Here are some points, one per row:
{-49,  31,   9, -34,  58, -28, -18,  54, -18,  14, -17,  50, -35, -41,  53,
  13, -25,  -1,  -4,  -4, -33, -13,  -4,  50,  17, -10, -16,  25,  15,  81,
 -21,  -2}
{-35, -32,  25,   1, -20,  19, -41,  -1,  63, -17, -15, -33,  29,   7,  32,
   8, -36,   1,  -5,  18,   6, -22, -21,  35,  -1,  -2, -19, -28, -32,  29,
  25, -28}
{ 95,  26,  33,  -6,  -4,  29, -37,   1, -81,  25,  -9, -11, -57,  15,   6,
  18, -28,  19,  10,  -8, -24, -18, -24, -45, -44,   1,  16,  10,  31, -15,
   5, -39}
{ -19,   26,   88,  -29,   32,  -13,   31,    2,   10,   -3,    4,  -16,  -13,
  -10,  -30,   -6,  -23,   11,   15,   -3,    9,   27,  -19,   30,  -35,  -25,
   11, -127,   23,   -4,   35,   21}
{   7,   12,  -73, -127,   -6,  -30,  -25,    3,  -49,  -23,   -5,    8,    7,
   27,  -42,   16,    1,  -15,    9,    7,    5,   11,  -26,   -7,  -44,  -24,
   22,    5,   -5,  -17,   -7,  -21}
{  23,    8,   21,    7, -127,  -30,    0,   25,    0,  -21,  -20,  -27,  -18,
  -44,    4,  -27,   12,  -18,    9,  -23,   18,   -4,  -25,  -24,   10,  -13,
   22,   -7,   17,    0,   -6,  -12}
{ -8,  -8, -22,  11, -16, -39, -60,  -9,  33, -27,  55, -62, -27,  27,  10,
  -4,   9, -27, -32,  36,  27, -15,  -1,  31,  25,  52, -25, -21,  -1,   2,
 -36,   7}
{ 13,  17, -18,   2, -23, -13,  34,  -5,  40,  14, -42,  21,  34, -16,  30,
  30,  36, -62, -19,  61, -39, -28,  -4,  24,  18,  46,  -8,  -8,  18, -40,
 -18, -41}
{ 31,  20,   4, -21,   7,  15, -36,   3, -18, -21,   2, -54, 101,   7, -28,
   7, -34,  27, -58, -57,  16,   2, -26, -32,  43,  14, -37,  29, -14,  -2,
   6,  17}
{ 25,   8, -46,  27, -28,  11, -24,  37,  20,  36,  -8,  30, -13,   2, -28,
 -64,   4,  11, -43,  -2,  -2, -52,  -2,  21, -13,  21, -34, -24, -69,   9,
  29,  57}
{-41, -26,  37,   1,  26,  11,  36,   8,  -4,  11,  38,  22, -11, -48,  24,
 -10,  -1,  15, -59,  28,   0,  -6, -14,  31,  43, -14,  23,   8,  52, -14,
  33, -23}
{-19, -23,  -5,  12,  21,  42,  -7,   9, -27, -46,  -3, -17,  34,  54,   4,
 -88,  10,  -3,   9,  64,  35,  -1,  -6,  28,  -1,  -8,  -8,  12,  32,   8,
  47, -66}
{-37, -47,  14,  35,  14,   0,  -6,  -4, -15, -24,  50,  55,   3, -12, -78,
  11, -21, -20, -13, -18,   3,  -5,  14,   2,  10,  -2, -35, 104,  -8,   5,
  15,  -2}
{ -16, -127,   29,  -11,   13,  -13,   79,   58,  -36,    4,   20,   -5,   -6,
    2,   21,   15,  -58,  -15,   -8,    5,  -19,   27,  -46,    6,  -15,   13,
  -21,   -4,  -43,   -9,  -15,   29}
{-12,  12, -30,  20,   9, -74,   9,  -8, -23, -19, -27,   4,  26,  62,  -1,
  33,   5, -33, -75,  23, -28, -10,  53,  15,  18, -52,  26, -19,   4,  -5,
 -35,  80}
{ 27, -29,  24, -55,  -1,  -7, -27,  39,  46,  18, -11, -25, -65, -31, -78,
  54,  26,  11,  59,  17,   2, -12,  12,  25,  -3, -62,   0,   2, -24, -19,
  22,  14}
{-21,  12, -46,  47,  -4, -31,  56, -24,  16,  81, -38, -21,  17, -23, -19,
 -22, -27, -36,  47,  21,  -7,   3, 127,   8, -17,  16,  20, -33,   7,  17,
 -11, -25}
{-33,   7,  -6, -11,  -9, -19,  -4,   5, -33,  28,  32, -21,  12,  27,  11,
 -57, -17,  26,  21,   4, -73,  33,   1, -45,  17, -26, -61,  12,  25,   9,
  30,  27}
{ -7,  60,   9, -38,  17, 105,  38,   0,  30, -35,   6,  -8,  40,   5,  23,
   7,   0, -37,  14, -13, -66, -16, -24,  -1, -34,   8,   3,  14,  -9, -15,
   2,  46}
{ 43, -15,  65,  10,  27,   5, -33,  15, -10,  16,  -9,  25,   7,  -1, -11,
 -41,  37,  14, -23, -23,   9,  29,  10,  54, -20,   3, -13, -38,  24,  21,
 -88,  -7}
{  26,  -52,  -23,  -19,   -7,   35,   19,   -9,   72,   -1,   -2,    5,  -43,
   32,   38,    1,   -7,  -38,  -46,   -2,   22,  -23,   61, -112,    1,  -37,
   19,  -31,  -41,   12,  -30,  -49}
{ -1,  -3,  17, -30,   0, -29,  15,  -7,   3,  16,  12,  73,  94,   6,  -3,
 -19,  17,  19,  54, -30,  31, -43, -14,  19,  14, -33,   3,  13, -12, -13,
  20, -30}
{  2,  24,  -2, -16,  14, -24, -16, -75, -41,  -5,  40,   0,  52, -70,  45,
 -10,  -1,  -7,  24,  -1,  53, -22, -50, -83,   0, -23,   9,  -7,   5,  11,
 -20,  23}
{-20,  10, -46,  -4,  -2, -28,  24, -40,  31,  -2,  -9,  25, -16,  -7,   9,
  20,  21,  43,  28, -51,   9, 106, -33,  -9,  18,  -4,  -1,   0,  21, -11,
   9,  -1}
{  8,  -7,  40,  19,  12, -53, -21,  14, -20, -15, -41, -24,  17, -14,  23,
 -34,  -6,  32,  36,  32,  21,  -6, -19, -36, -46,  23,  35,  90,   9, -26,
 -34,  20}
{-30,  -1, -10,  16, -26,   3, -12, -29,   7,  37,  89,  80,  14,  18,  11,
  26,  -4, -55,  12, -12,  -6,  -6,  23,  39,   6, -14,  37, -16, -11,  -4,
 -46, -26}
{ -3,  27,  40,  34,   4,  21,  21,   0,  47, -27, -21,  11, -24,  44, -26,
 -31, -45,   8,   8, -60,  13,  13, -20, -25,   9, -39,  -6,  49, -13, -37,
  -8, -13}
{-50,  56,  37,   6, -22, -18,  50, -21, -15,   2, -31,  46,  -3,  50,  29,
  11, -20,  70, -19,  30,  32,  -1,  43,  27,   0,  30, -10,  32,   2,  -2,
  24, -13}
{-27,  18,  -6,  -4, -12,  20,   3,   1,  23, -12,  43,  -2, -54, -12,   7,
 -70, -56,  -9,  -3,  -7,  16, -16,   2,  44, -57,   5,  -3, -10,  13,   1,
  14,  33}
{ 16,  24,  -2,  14,  39,  12,  48,  22, -32, -21,  26, -21, -42, -32, -29,
  -7,  42, -27,   5, -23,   6, -56,  -2, -24,  19,  69,  19, -11, -43,   1,
  -7,  -3}
{-23,  20,  25, -49,  10,  -4, -34,  34,  -5, -35,  -7,   6,  14, -13,  -9,
 -20, -34,   6,  37, -14, -17,  39,  39, -76,  27,  53,   3, -26, -21, -53,
 -15, -51}
{-44, -10,   4,  19,   4,  16, -12,  16, -24, -25, -18,  57,  -6, -10, -25,
  16,  69,   3,  -9,  16, -11,  15, -29, -32,   2,  -7,  -4, -14,  16,  57,
  33, -10}
{-12,  -8, -58, -28,  18,  -6,  10, -24,  29, -18, -48,   1,   1, -36, -47,
   7,   5,  14,   3, -39,   5,  11, -37, -39,  18,  12, -26, -33,  18, -16,
  -2,   9}
{-37,  10, -14,  67,   9,   9, -15,  -3,  19,  11, -66,   1, -15,  33,  18,
   5, -16, -25, -51,  -4, -18, -47, -60,  25, -12, -41,  18,   5, -43,  -7,
   8, -43}
{-13,  -7,  46,   0,  12, -30, -54, -31, -10, -36, -15, -32,   1, -12,   2,
   5,  19,  13,  10, -19, -42,   3,  51, -22,  55,  27, -16,  20,  -7, -30,
  53,  45}
{ 25,  -6, -35,  45,  -7, -35,  70, -24,  32, -27,   3, -29,   8,   8,   2,
  30,  -4, 109, -18,  26, -43, -91,  22,  27,  16,   4,  -3,   1,  45,  14,
 -63, -40}
{ 27,   0,  -1,  12,   8,  58, -10, -61, -38,  -5,   7,   4, -49, -48,  -4,
  10, -33,  -1,  -8,  26,   8,  41, -18,  34,  -2,  -2, -41,   0, -68, -25,
  39, -23}
{  9,  19,  23, -28,   6,  14,  -1, -36, -19,  16,  22, -14, -32,  12,   9,
  -8, 127,  15,  28,  -4, -13,  25,  12, -50,   7,  -6, -13,  24, -45,  -9,
 -19,   1}
{  4,  24,  24,  16,  49,  29,  21,  56,  10,  -8,  -7, -50, -11,  12,  -7,
  12, -11,  -2,  64,  54,  69,   6,  -9,  28,  57, -43, -15,  14,  26,  35,
 -10,  15}
{ 95, -59, -14,   8,  14, -16, -21, -33, -26, -76, -11,  35, -24,  17,  14,
  11, -17, -32,  35,   2,  20,   2,  23,  53,   3,   9, -56,  -9,  56,  40,
  14,  11}
{  10,   -6,    1,    6,   12,   -9,    6,   15,   15,   38,  -10,  -29,   48,
  -20,   -5,   41,   29,   10,    3,  -29,   15,    0,   21,  -46, -127,   19,
  -79,    9,   55,    0,   14,    6}
{-44, -10, -19,   4, -51,  88, -33, -40, -23, 118, -35,  -3,   1,  29, -22,
  34,  -3, -37, -13,  26,  22, -26,  18,  13,  67,  28,  32, -16,  26, -21,
 -32,  59}
{-22, -13, -13, -23,  30,  20, -23,   3,  -8,  -3,  27, -19,  -8,  11, -28,
   8, -10,  19,   2, -13,  10,  22,  26,  43, -32,  60, 124,  14, -27,  69,
  22,  -2}
{ 73,  31,   4,  17,  15, -56,   3, -13,  36,  56,  15,  -6,  -5,  20,  12,
   1, -14, -52, -27,  -1,  -3,  60, -36,  -8,  18,  24,  33,  27,  -8,  30,
  23,  10}
{  2,  18, -45,  38,  18,  16,  -2,  37, -20, -20,  23, -34, -33,   7,  74,
  44,  48,   4,   5, -95,   1,  17, -23,   5, -23, -27,  13, -10,  23, -33,
  12,   1}
{ 59,   8, -85,  49,  -8,  29,  -1,  40,  14,  30,  13,   3,  49, -32,   5,
  26, -14,  54, -14,  58, -38,  47,  32,   2,   1, -23,  62, -23, -20, -20,
 -11,  42}
Along one direction, these points spread out more than along any other. Take the direction at right angles to it along which they spread out most. Go by this last direction. For each point below, how far along it does it lie, from 0 to 99? 50 is the average, and the first point above lies past it. One standard deviation of the points above along it is 16.
{ -16, -127,   29,  -11,   13,  -13,   79,   58,  -36,    4,   20,   -5,   -6,
    2,   21,   15,  -58,  -15,   -8,    5,  -19,   27,  -46,    6,  -15,   13,
  -21,   -4,  -43,   -9,  -15,   29} 72
{ -7,  60,   9, -38,  17, 105,  38,   0,  30, -35,   6,  -8,  40,   5,  23,
   7,   0, -37,  14, -13, -66, -16, -24,  -1, -34,   8,   3,  14,  -9, -15,
   2,  46} 44
{-44, -10, -19,   4, -51,  88, -33, -40, -23, 118, -35,  -3,   1,  29, -22,
  34,  -3, -37, -13,  26,  22, -26,  18,  13,  67,  28,  32, -16,  26, -21,
 -32,  59} 31
{  26,  -52,  -23,  -19,   -7,   35,   19,   -9,   72,   -1,   -2,    5,  -43,
   32,   38,    1,   -7,  -38,  -46,   -2,   22,  -23,   61, -112,    1,  -37,
   19,  -31,  -41,   12,  -30,  -49} 22
{-33,   7,  -6, -11,  -9, -19,  -4,   5, -33,  28,  32, -21,  12,  27,  11,
 -57, -17,  26,  21,   4, -73,  33,   1, -45,  17, -26, -61,  12,  25,   9,
  30,  27} 49
{  23,    8,   21,    7, -127,  -30,    0,   25,    0,  -21,  -20,  -27,  -18,
  -44,    4,  -27,   12,  -18,    9,  -23,   18,   -4,  -25,  -24,   10,  -13,
   22,   -7,   17,    0,   -6,  -12} 38
{ 13,  17, -18,   2, -23, -13,  34,  -5,  40,  14, -42,  21,  34, -16,  30,
  30,  36, -62, -19,  61, -39, -28,  -4,  24,  18,  46,  -8,  -8,  18, -40,
 -18, -41} 37
{  2,  24,  -2, -16,  14, -24, -16, -75, -41,  -5,  40,   0,  52, -70,  45,
 -10,  -1,  -7,  24,  -1,  53, -22, -50, -83,   0, -23,   9,  -7,   5,  11,
 -20,  23} 31
{-20,  10, -46,  -4,  -2, -28,  24, -40,  31,  -2,  -9,  25, -16,  -7,   9,
  20,  21,  43,  28, -51,   9, 106, -33,  -9,  18,  -4,  -1,   0,  21, -11,
   9,  -1} 38
{   7,   12,  -73, -127,   -6,  -30,  -25,    3,  -49,  -23,   -5,    8,    7,
   27,  -42,   16,    1,  -15,    9,    7,    5,   11,  -26,   -7,  -44,  -24,
   22,    5,   -5,  -17,   -7,  -21} 35
{ 95, -59, -14,   8,  14, -16, -21, -33, -26, -76, -11,  35, -24,  17,  14,
  11, -17, -32,  35,   2,  20,   2,  23,  53,   3,   9, -56,  -9,  56,  40,
  14,  11} 70
{ -1,  -3,  17, -30,   0, -29,  15,  -7,   3,  16,  12,  73,  94,   6,  -3,
 -19,  17,  19,  54, -30,  31, -43, -14,  19,  14, -33,   3,  13, -12, -13,
  20, -30} 56
